(in the rows, 100 means zero)
Each path below is one point turned by a fixed rotation once a step. After each direction that follows a path, write how fast that rotation turns it, in degrees a step (0 if it stays still).
Each turn is a multiple of 5 degrees from 10 to 175, or 0.
Each row of a path follows its step; steps can be skipped.

step 0: 107 108  64  96 115  66 100  82  81  83 139 136 105 116 156 101  68 119  70 110 105  77 108 128  80 123  49 101  80  71 145  63  75  92
step 1:  63  78 107 111 108 102  79 120  90  53 107 120 108  64 131 113  85 126  69  82  94  44  90  88 123 103  78  89  84  86 117  58 171  94
step 2:  65 116  83 114 147 114  78  71  91 109 101  68 115  51  79  95  92 129  61  68  40  99 103  86  74 151 100 106 114  99 137  91 119  95
step 3: 108 117  90  95 108  63 113  72 121 137  86  90  94  61 125 120 126 153 136 108  82  81  77  89 104 143  58 148 100 117 115 122 140 108
step 5:  37 118 106  92  81  57  72 120 101 114 137  98 102  86  92 107  95  79 109 102 119  85  53  82 134 109  82  66 114  60 148 124 130 134
step 6:  77 153 109 117 122  81 120  99  88 123 113 101  93  36  96  77  43 106 114 103 106 121 100 108  79  95 146 105  77  60 147 104 118 130
step 7:  98 139  92 148 102  41 103 128 106 106  84 113 138  96 117  71  51 126 128  87 110  62 126  71 118 127  99 128  86 103 105 138  98  87
step 8:  92 111  41 117  77 117  91 119  89  76  99  82 112  94 112 118  68  89 130  62  72 124 129  47 115  82  71 135  67  45  91 121 120  97
step 9:  70 105  65 115  77  50  54 106 122  98  99  55 123  88 118 114 118  77  68  93 110 129  76  97  80 131 116 113  82  51  55 132 119 109
step 10: 108 118  74  91  84  73  76  46 122 125  95  81 103  60 128 123  81  82  89 131 127 103 141 122  97 104  90  91  26  72 119  96  80 120
Directions:
113  95  99  99  88 109 102 105  93  98 103  91 102 111 102 108  96 102 103 100  88  96  89 114 113 100 121  98 102 118  99  97  90 112 -> 0
103 102  87  97 117 108 102  99  92 102 107  96 105 113  94  93  89  89  92 104  88 117 104 103  82 101 102 108 101  95 114  94  91  99 -> 170
104 106  88 115  87 100  97  92 109 110  89  97  90 111 101 103 101  96  98 111  91 103  89 113 100  92  85  98 113  86  91 101 105 100 -> 70
101  94 102  92 106 105 113 106 101  95 101 102  99  93 103 113  97  96 115 107 103 103  94 106  92  87 104 119  97  94  93  87 124 106 -> 145
107 104  98 108 104  93  85  84  99 118  93 105  99 103  92 103 103 103 115  91 105  98 115 104 101  97 115 109 108 108 109  89 106  95 -> 90
101 106 109  90 107 110  89  94 103 111 110 103 111  97  91  95 104  98  95 101  88  92  96 116 103  98 110  93  87  89  92 115 113  92 -> 95

step 0:  75 130 117 102 120  73  88 148 125 143 109 104  93 112 135 114  86 119 124  67 103  65 111  99  87  87 124 101  72  65  72 115  77 111
step 1:  82  99 102  37 122  95 109  89  69  90  82 110 104 122 145  80 106  93 124  95  93  96 105  80  98 163  94 104 125  56  86 113 118 103
step 2:  63  65 116 122  99 107 109  74  98 120 133 113 123 102 115 127 130  87  90  75 119 122  90  61 121 145 104 122  60 104 115 112  75 124
step 3: 102  81  40 107  49 111  86  81  87 130  92 120  87 106  91 122  91 140 126  77  94 134  96 109  92 123 118 106  90  64 107  76 111  78
step 4:  90 115  76 122 100 111 114  67 107  60 125  52 116 159 109 119 106 111 112  91 106 143 116  85  98  79 121  62 114  97  75 109  86  94
step 5: 111 118 100 121 136 151  96  61 103 105  95  65  74  58 107 114  83 111 114 106 103 110 117 118  89 139 116 130 108 137  76 114  94  63
step 6:  77  90 112  72 137  97  91  79 144 134 117 119  94 102  71  96  73 105 103 117  79 150  87  90  55  83  96  78 129 123 111  76  81  91
step 7: 135  99  99  80 104  93 114  87 143  93 106 116  59  49 107 134  74 129  88 109 106  85 112  75 122  88 120  61 119  81  88 124 100 139
step 8: 102  63 128  90  85  70 100  85 112  92  89  97 132  77 142 104  50  58  89  80 107  70 108  88  80  92 115  91 111  93  56  73  99  67
step 9:  80 104 108  79  74  94 109  97 116 136 103 113  77 116  77  77  68  70 107  72 103  83 133  76 113 122  69  89  65 119  71 151 128  98
Directions:
103 106 106  94 108 114 107 107 111 102 107  89 105  87 106  92 102 113 109 108 101  92  82 105  83 101  89  90  97  95  96  97  93 108 -> 55
 91  98  84 113  98 102  95  90 111 101  87 117  91 101 104  91  97 101 107 108  99  95 102  91  96  96  89 103  92 110 111  91  90 116 -> 100
 99 104 108 107 107 100 105 101 105  99 106 108  94 101  96  85 107  88 103 102 100 106  94  90  84 120 101 113 110 108 108 118 110  94 -> 90
106 117 101  99 103  92 107  98  93 113 100 104 103 118 114  93 108 104  98 100 105  93  88  91 112 111  99 103  82  92 105  90 102  93 -> 35
 95 107 106  83  90 105 113  96  88  97  99  96  99 115  92  93  93  89  95 108  95 116 107  90  92  98  89  84 100  99 105  97  99 110 -> 145
102 101 109  89 105  93 100 104 112  94  98 104 100  95  99 106 100  93  94  93  78  85 109  87  93  93  91 113  87  91  92  97 112 103 -> 40

step 0:  66 147 118 111  86  92  68  89  97 104 136  80  90  78  59 121  48 107  74  61 123 115  76  77 109  83 111 101 113  64 114  83  80 104
step 1:  53  83  85  99  95 130  78 114  87 119 105  60  69  97  69 168 103 147 113 127 109  77  82  81  92  92  94 114 126  89  94  72 100 107
step 2:  80 117 121 143  97 109  43 121  90  81  90  90  95  93  98 124  90 128 100  61 118  87 103  85  78 136  67  66 138  94 146 101 125 109
step 3:  76  98 117 120 102 138 104  78 136 120 101 108  79 108  38 139 104 138  98  61 135  91 120 122  84  78 128  70 110  87 122 116  93  98
step 4: 103  91 124 151  57 111  97  93 108 112  77 114  63  97 102 148  51 112 100 115 112  92  63  99  80  73  84  63 107 101 110  64 100 126
step 6:  63 101 104  78  78 121 106 133 110 138  90  66 113  74  65 118  50 111  77  90 107  86  87 122  74  91 110  87 126  90 140  63 129  97
step 7:  60  85 121 120 128 112  70 140  84 121  73  94  89 122  99 141  58 138 113  98 110 107  87  87  97 140 129  73  91  96 121  87  62 107
step 8:  52 118 121 105 113 135  67  99 101  90 141 112  74 132 100 108  75 125  71  70 121  65  74 112 107  68  94  78  95  88 154  85 105  87
step 9:  39 100 110 114  98 118 129 113  91  82  78  68  54  81  78 121  92 140 115  92  93  88  94  96  72  68 103  69  88  95 112 102  98 155
step 10:  69  92 129 148  73 119  69 112  87 102  94  77  94 119 109  99  78 103 100  91 123  54  95 119  78 115 105  40 105  65  66  94 128  96
Directions:
104  96  98  82 108 101  97 115  93 103  99 103 109  86  99 101  92  95  85 104 102 106  81  85 105 101 115 102 107  96  99  91  93  91 -> 55
 87  91  94 102  83  87 100  96  87 104 106  78  95  93  97  94 111  95  95 103  89 104  95 100  89 101  93  99 103  87  90  96  99  92 -> 80
 81 107 108  98  94  92  95 100 102  91 111 111  99 101 100 104 104  93  97 109 101  95  96  88  96  81  95 109 100 120  90  93  92 109 -> 90
102  92 119 111 111 100  98 108  90 105  94 105 105 102  98 104 106  83 108 109  89  97 109  90 109 103  88  92 102  86 102  90  96 110 -> 135
 94  95  94  95 100  99 106 107 105  91  95  91 116  91  92  80 104  96 108  93 116 103 108  91  94  89  94  88 106 103 115 104  97 107 -> 110

step 0: 113  85  91  98  73  70  89 123 102  77 130 130 146  88 125  63  96 124 140 139 117 106  79  86  48 129  97 106  86  83  77 107  58  68
step 1:  67 111  91  82 106 104  54 101  89 130 106 102 127  72 128  77  76  96 114  54 129 100  84  78  67 113 124  96 151 109  73 156  96  82
step 2: 109 102  86 121  92  95  77 130 105 100 103  88 146   1  76  69  93  83 147 102 108  82  91 107  96 134  67  86  92  88  88 107 109 108
step 3: 124 101 100  74  59  77  84 115  94  89 110  80 126 127 121  65  64  86 138  72 116 142  60 125  69 138  71  75  96 121  76 124  82  97
step 5: 109  96 111  86  76  92  88  95  92  92 117  96  89  28 112  49  97  96  94 136  93 126  55 102  42 135  79 108  83  89  97 132 120  85
step 6: 112  89 108 102  71  56  69  82 119  90 116  99 104  79  97 116  52 112 137  70  89 107 114 106  63 141 106  67 153 130  92 153 124  95
step 7: 124 123  75 142  86 143  93 105  96 102 100  84 106  47 138  62  73 105 147 109  85 101 127 149  84 106  88  93  92 120 102 129 108  75
step 8: 104 129  93  95  86  40  96 100  79 109 125 114 121  94 142  75  62 105 129 124  85 131  74 127  65 158  98 117 107  86 137 113  91 116
step 9: 102  88 138  97 119  85  61  85  77 122 122 105  95  60 122  74  50  99 139  84 105  99 116  99  96 102  96  79 139 102 117 115  97  22
step 10:  96  77 132 138  91  94 107 108 111 104  80 102 123  34 117  61  53 109 103 117 121  75  76 161  57 111  82 108 114  92 102 117  90 115
Directions:
 98 108  99 110 107  97 112  90  98  95 117 107  98  95 110 103  87 108  95 105  98  96 117 101  94  95 106 100 103 101 121 102  81  98 -> 35
 95  94 110  91 108  92  96  89 102 102 104 100  93  76  83 102  96  95  89  83 100  94  94  88 101 100  86  98 103  97 112 103 104 100 -> 95
108  85  99 101 100 106 110 106 121 105 102  89  93  91 105  86 113  99 105 102  95  95  99 103  90 105  98 111  92  86 107  91  89 107 -> 140
103  90  91 118  89 109 100 104  75 109 107  97 101  83  95  98 101 106  94 102  95  95  93 106 108  84 103 107 101 100  99  97 104 107 -> 135

step 1: 116 127 138  97  92 120  92  78 129  88  89  89  84 115 125 121  91  93 117 148 101 116  64 107 117 143  70 109  71 107  38  75 123  69
step 2: 133 100  79 122  67 100  95  62  87 126  80 109 108  81 112 168  59 120  91  98  80 149  88  74  99 113  90 122  91  80  64  78  80  89
step 3: 137 101 119 118 116  57  80  55 110 144 124  91 106 127 131 128  72 119 124 162  63  86 111 105  91 113  93 114  82 103  84  98  79 120
step 4: 140 116 103 112  96 102 114  62  89 101 135 107  94 140  90 142  47  94  82 122 154 119  79 134 137 117  80 103  66  95 105  96  93 110
step 5: 114  79 111 120  82  81 106  49  73 146 115 117  44  67 116  93  79 112 127 121 121 121  63 114 106  99 135 135  71  96  89  79 104  82
step 6: 131 101 111  53  89 106 126  53 121 108  83  71  51 100 121 126  48  97  99 136 107  89  75  82  76 110 125  74  78  93  78  96 106 135
step 7: 166 122 112  86  77 103 105 110  82  92 112  95 107 100 114 112  97 136 132 134 118 143  79 130 101 118 126  86  76  65  36  86  95 104
step 8: 131  91  89  96  98  43 106  74  63  94 117  89  93  72 154 124  59  86  68 123  77 101  81  99 116 108  97 107  99  74  43 108 103  69
step 9: 114  96 122 100  78  76 119  62 121 149 102 106 121 121 119  84  66  86  94 141 133 117 131  88  88 134 107  92  72  71  60 129  64  88
step 10: 172  91  86  84  85  84  92  73  50 156  89 106  98 134 105 117  81  75 107  84 121  90  95 135 121  83 112  87  59  68  86  96  93 102
Directions:
124  87 103 108 104 100 102 102  88 108 106 100 103  90 102  97 114  95  98  88  81 102  89 102  94  95 111 114  97 107 103 101  98 100 -> 140
 94  88 104  96 105  89 112 105  93  90 105  98  92  99  83 102  97 105  99 106 102  99  88 108  93 103 121  87 110  91  92 112  93  97 -> 35
 94 107 105  99 111  90  84  90  95 104  90  82  90  93 114 103 107 103  90 110  90  87 103 109 104 102 108  95 103 105 108 107 107  93 -> 140
119  97 119  85 104 114  91  99 102  98  99 100 103 119  96 101 106 105 101 105 105  93 107 114  96  86  94  95 105 102  96 109  98 107 -> 115
109  99  85  94  98 112 113 100  90  99  94  95 104 104 100 117  91 105  77 100 108  94  99  86 107  94 104 107 111 100 109 108 107 101 -> 175

step 0: 125 159 115 112  87  70 108  55 101  95 113  95 123  50 126  97  97 132  84 113  88 110 122  85 119  99  81  74 109 143 113 122 113 141
step 1: 106  73 131 123  87  91  64 110  94 101  78 101  93  53 134  64  66 128  87 104 115  93 141 114 124 158 100  73 122 103  72 106  97  98
step 2:  55  76 100 143 119 115  65 127  91  91 109 107  72 150 120  93  99 130  87  98 121  62 104 163  89 116 118  91  86 101  92 115  94  71
step 3: 100  93  77 122 126 103  96  94 160 109 143  98  91 170  97 113  90 113 123  70  74  79 110 100  65  69  99  87  97 105 143 126  89 107
step 4: 122 122  72 110  57 101 119  74 146 113  75  83 121 134  66  96  53  87 111  95  92  91  93  40 110 113 101  96 120 130 115 103  86 126
step 6:  48 113 113  66 160 120  99  89  74  93 126 120 122 115 123 102 120 106 103 150  86  91  74 104  90 135 110 109  98  72  78  80 132  95
step 7:  82 128 100  71 137 100 136  57 109  63 163  87 113  64 136  97  83 113 120  78  78  91  96 115 115  87 135 105  97  91 118 111  83 105
step 8: 125 125 110  87  73 109  97  96 112  92 111  44  77  56 120 114  53 122 108  86 146  89 140  97 107  96 105 120 132 120 105  80  64 104
step 9:  72  67 109 103  53  96  63 106  95 117  73  89  68 105 101 107 145 112  88 106 121  56 154 102  87 103  96 117 119  97  68  63  61 105
step 10:  64  80 108  97  94 111  53  62  83  85  94 113  91 151 103  97 155 115  90  86  71  78  79 100  57  71  80 109 120 116 112 124 122 101
Directions:
 86  91  92 103 114 109 113 104 111 113  90 105  97  97 100 108 113 111  84 108 103  98  96 116  92  99  96 110 103 101 101  92 101 102 -> 100
108 104  94 110 114 105  97  88  89 113 107 102 102  86 108 102 103 105 108 110 101 114  93 104 112 106 116  96 105 101  84 107 106 104 -> 60
103 108 102 101  90 103  89 107 103 113 113  96 108 107  97  98 103 109 110  99 121 102  92 113 107 101  87 109  83  93  95  89 103 100 -> 110
105 102  95  88 108 113 103  96 103 114 117  87  90 100 101  94  98  89  86  94  93  89  96  99 104  95 104  98  82 113 108 107 107  95 -> 90
 99 105  84 110  97 114 107 109 109  90 112  99  91  99 108  97  99  94 108 102 107 110 113 101  91 106 106 115 101  92 104 111  92  86 -> 70
 87  93  91 100  94 104  97 107 104 100 104  89 113  95  85  91 105  98 101 101  78  98  98 102 112 115 103 100  98 100  88  97  82 102 -> 140

step 0:  89  89 107  99 133  81  89 102  90  81  84 116 116 133  77  77  90 119  92  98 114 125  75  68  96  54  62  94 100 144  60 121  73  82
step 2: 120  99 146  88 120 108 104 108  81  95  78  86  74 106 137 101 102 102  58 143  92 121 129 103  73  67  86 122  84 126 112 114 121  61
step 3:  55  37  85  84 122  81  87 118  97 108  99  52 100  93  88 104  91 100  75  76 103 122 109 117 122  87  98  92 119 117 110 107 112  49
step 4:  96  67 133 116  87  75 108 103  77  87  89  78 135 110 127  82  70 125  74  91  94  72 150  83  99 101 139  89  78  78  96 107 131 105
step 5: 128  96 112 109 128  83 109  91  87 106  46  35 110 121 121  80 125 129 124  79  78 136  95 106  90 114  99 108 112 124  83  98 111  97
step 6:  63  93 109 126 103  53 113  78 137  94  77 114 130 122 123  78 103  73  96  56 100  77  77 117  76  95 120  87 110 105  98  97 107  54
step 7: 143  75 103 121 103  99 118 105 127  92  97  92 135 158 100  69  67  97 110 104 113  90 120 129  83  83  73 120  64 135 107  87 108 117
step 8: 100  97  96 139 103 108 104  99  76 119 105  74  84 112 119  91  87 102 118  80  89 114  40 124 105  53 126 112  87 117 151  80 116  73
step 9:  84  50  91 126  84 129 108  84 118  85 109  77  90 107 124  88  86  82 100 135 111  69  83 115  69  58 100  90 106  91  72 145 132  86
step 10: 122  60  73  93 135  95 125 106  68  74 141  85 102 106 124  59 112 116 126 104 120  92 108 113 145  91 126 106 107 125 103 116  88  99
Directions:
101 117 105  98  88 120 115  95  94 105 101  90 104  98  99 104 106 113 107  94  96 111 102  90  86  93 109 104 100 101 104  91 115 101 -> 110
102 103  98 103 106  96  98  99  91  97  93 101 107  93 105  89 110 114 112  85  99  93 108  94 104 110 108  91 113  95  76 110  99 105 -> 60
107 105 101 106  95 104 101  92 106 112 102  99  97 119  93 100 100  90 108  88  90  83  87 116 106  97 106  95  89 107  88  98 105 109 -> 35
102  96  95 111  94 111  87 101 107  99  96  89  99 117  84 101 108 108 108 113 109 112 111 104  94 109  85  92  99 102  93 109 103  97 -> 160
